In the rows, 128 means zero.
The same turns and mirrors carry the whole set onto itself, and each row onto the other rows of its family. Which rows share a family with each named row? Give them in list order.
These 15 rows form 5 families of 3 rows each.
K_431: [134 124 125 119 151 126 123 131  97 156 134 120 121 111 159 122 117 106]
K_517: [131 135 152  99 106 103 126 129 127 125 138  97 136 125 109 126 140 130]
K_912: [ 95 141 111 101 171 116 133  92 126 139 127 111 132 132 156 157 140  98]
K_14: [ 84 147 127 109 148  81 144  93 148 116 138 130 119 116 133 157 138 106]
K_319: [126 122 165 137 122  96 123 128 141 120 129  95 158 137 122 128 130  98]
K_583: [106 151 150  99 122 101 114 100 125 150 127 117 153 142  85 146 124 129]
K_855: [128 122 144 147 159 119 120 123 123 151 117 107 141 132 155 128 113  77]
K_379: [101 141 157 117 145  81 121 110 162 145 109 127 108 128 117 126 126 153]
K_41: [ 88 126 133 102 153  95 122 110 124 111 148 112 155 131 146 145 156 121]
K_789: [122 126 124 127 169 113 134 114 134 166 111 136 112 122 162 129 105 134]
K_115: [100 158 152 116 147  91 109 110 134 156 114 125  82 111 114 125 126 108]
K_13: [ 89 145 146 127 161  93 102 103 109 167 129 155 125 119 118 136 106 114]
K_516: [134 116 138 106 133 114 135 126 138 138 123 105 151 141 139 127 129 159]
K_978: [108 146 163 147 145  87 119 108 155 143 108 113 113 128 118 132 117  79]
K_90: [130 127 124 117 132 118 138 114 100 153 145 138 161 123 129 146  99 116]

The rest of the family of K_789: K_379, K_516
The rest of the family of K_115: K_431, K_517
The rest of the family of K_90: K_583, K_13
The rest of the family of K_319: K_855, K_978

The same turns and mirrors carry the whole set onto itself, and each row onto the other rows of its family. Which rows share a family with each named row? Give them in list order.
These 40 rows form 10 families of 4 rows each.
K_214: [111 138 119 136 156 151 130 141  98]
K_811: [143 108 113 122 121 159 113 120 115]
K_972: [ 99 133 113 143 141 123 126 153 106]
K_288: [127  97 147 127 121 157 103 114 129]
K_470: [115 134 142 111 147  93 123 139 131]
K_274: [123 104 130 115 104 163 121 122 119]
K_283: [ 99 149 132 110 155 108 109 135 122]
K_393: [118 137 106 142 161 137 124 124 123]
K_419: [ 97 137 150 106 153 103 125 128 123]
K_183: [119 124 161 102 153 123 110 112 141]
K_3: [133 102 146  99 125 133 122 127 151]
K_457: [133 100 112 131 117 159 120 123 113]
K_623: [119 103 117 133 119 164 123 141 125]
K_253: [126 110 153 103 116 118 100 111 134]
K_995: [115 125 164 135 160 116 134 129 123]
K_635: [138  99 139 132 114 160 121 129 119]
K_824: [ 93 140 158 118 150 110 117 131 117]
K_342: [117  91 161 105 126 125 102 135 119]
K_502: [127 109 113 116 113 164 106 122 117]
K_219: [121 103 102 115 127 146  92 129 120]
K_981: [133 130 111 137 153 130 136 129  95]
K_933: [110 126 115 130 139 145 115 155  88]
K_929: [108 145 158 120 151 107 131 128 113]
K_69: [129 123 154 112 130 123 116 108 152]
K_300: [ 96 106 153 101 123 134 104 115 135]
K_422: [124 108 162  94 118 127 109 118 129]
K_725: [122 126 152  99 129 136 115 121 155]
K_838: [107 133 112 134 153 135 132 143  94]
K_545: [111 145 108 142 147 144 127 133 102]
K_633: [120 133 118 142 129 131 121 157  92]
K_289: [123 107 108 135 111 141 105 109 119]
K_349: [122 104 151 103 117 126 112 107 142]
K_951: [124 121 160  93 125 124 127 114 136]
K_876: [113 143 128 120 168 114 112 136 102]
K_413: [108 152 136 114 148 104 132 129 110]
K_481: [106 127 156 103 164 123 135 135 112]
K_651: [115 148 137 101 151 107 118 146 119]
K_528: [121 115 114 145 136 148 105 137  90]
K_262: [107 135 105 136 127 143 126 138  94]
K_679: [126 111 134 140 106 161 118 130 130]

The rest of the family of K_183: K_288, K_876, K_528
The rest of the family of K_253: K_214, K_811, K_824
The rest of the family of K_342: K_393, K_995, K_219
The rest of the family of K_413: K_274, K_951, K_262
The rest of the family of K_679: K_725, K_633, K_651
The rest of the family of K_933: K_283, K_635, K_69
The rest of the family of K_481: K_981, K_300, K_289
The rest of the family of K_502: K_929, K_422, K_545

The same turns and mirrors carry the whole set onto itself, and each row onto the other rows of its family. Which rows share a family with each named row? Give them in list order.
These 30 rows form 5 families of 6 rows each.
K_655: [170 132 140 160 118 156 135 113 103 147 106  89 138 127 142 127  95]
K_627: [126 136 128 123 120 168 112 177 137 153 140 106 115 128 164 110 127]
K_596: [171 133 146 158 117 161 134 113 107 149 110  87 137 124 146 128  94]
K_818: [136 127 100 113 118 152 114 174 130 151 110 118 122 139 142  98 126]
K_96: [128 122 141 136 118 165 121  97 106 121 148 118 124 133 172 120 135]
K_455: [132  99 109 128 144 122 123 133 133 145  99  89 112 132 148 118 127]
K_928: [124 130 102 129 122 148 115 176 118 148 121 114 119 140 148 103 131]
K_851: [122 104 121 141 147 126 123 135 130 144 116  83 108 129 158 126 129]
K_769: [144  97 114 111 139 131 121 131 149 149  92  91 113 128 146 115 121]
K_688: [178 130 138 149 115 159 134 112 110 149  98  91 140 126 138 124  92]
K_576: [174 130 136 155 117 155 135 113 105 148 100  90 140 128 139 125  94]
K_533: [143 111 110 117 114 150 123  93 104 120 111 132 132 144 148 104 133]
K_459: [142 128 112 102 115 165 112 174 145 155 114 115 121 132 147  99 122]
K_193: [175 133 148 152 115 164 134 113 113 150 108  87 138 122 146 128  93]
K_902: [155 115 142  97 108 179 118  92 137 128 126 124 129 128 162 109 124]
K_298: [157 143 144 108 144 169 140 149 116 107 132 127 165 138 157 126 113]
K_101: [146 100 130 106 138 145 119 132 162 152 103  86 112 119 155 119 118]
K_747: [160 140 135 104 143 164 141 147 114 107 122 130 167 141 151 122 113]
K_540: [137 105 142 118 141 149 119 134 159 152 120  80 108 116 165 126 121]
K_383: [161 141 140 103 143 168 140 148 118 108 127 129 166 139 153 123 112]
K_678: [153 142 136 114 146 161 141 149 106 105 130 128 165 142 154 125 116]
K_821: [156 110 120  98 108 165 120  91 125 125 108 131 133 137 149 103 126]
K_525: [141 121 152 116 112 179 118  95 128 126 146 118 125 125 173 118 128]
K_652: [153 143 142 113 146 165 141 149 110 106 134 126 164 140 157 126 115]
K_122: [129 117 120 137 118 150 124  95  95 117 131 125 127 142 159 113 137]
K_693: [179 131 144 147 114 163 134 112 115 151 102  89 139 123 142 125  91]
K_127: [156 140 133 109 145 160 141 148 108 105 124 130 166 143 150 122 115]
K_768: [120 135 117 134 123 156 114 177 122 149 137 108 116 135 159 109 130]
K_192: [138 133 127 107 116 172 111 174 148 155 129 110 118 126 158 105 123]
K_5: [125 108 138 136 145 139 121 135 143 148 127  79 106 120 167 129 126]

The rest of the family of K_655: K_596, K_688, K_576, K_193, K_693
The rest of the family of K_127: K_298, K_747, K_383, K_678, K_652
The rest of the family of K_533: K_96, K_902, K_821, K_525, K_122
The rest of the family of K_768: K_627, K_818, K_928, K_459, K_192

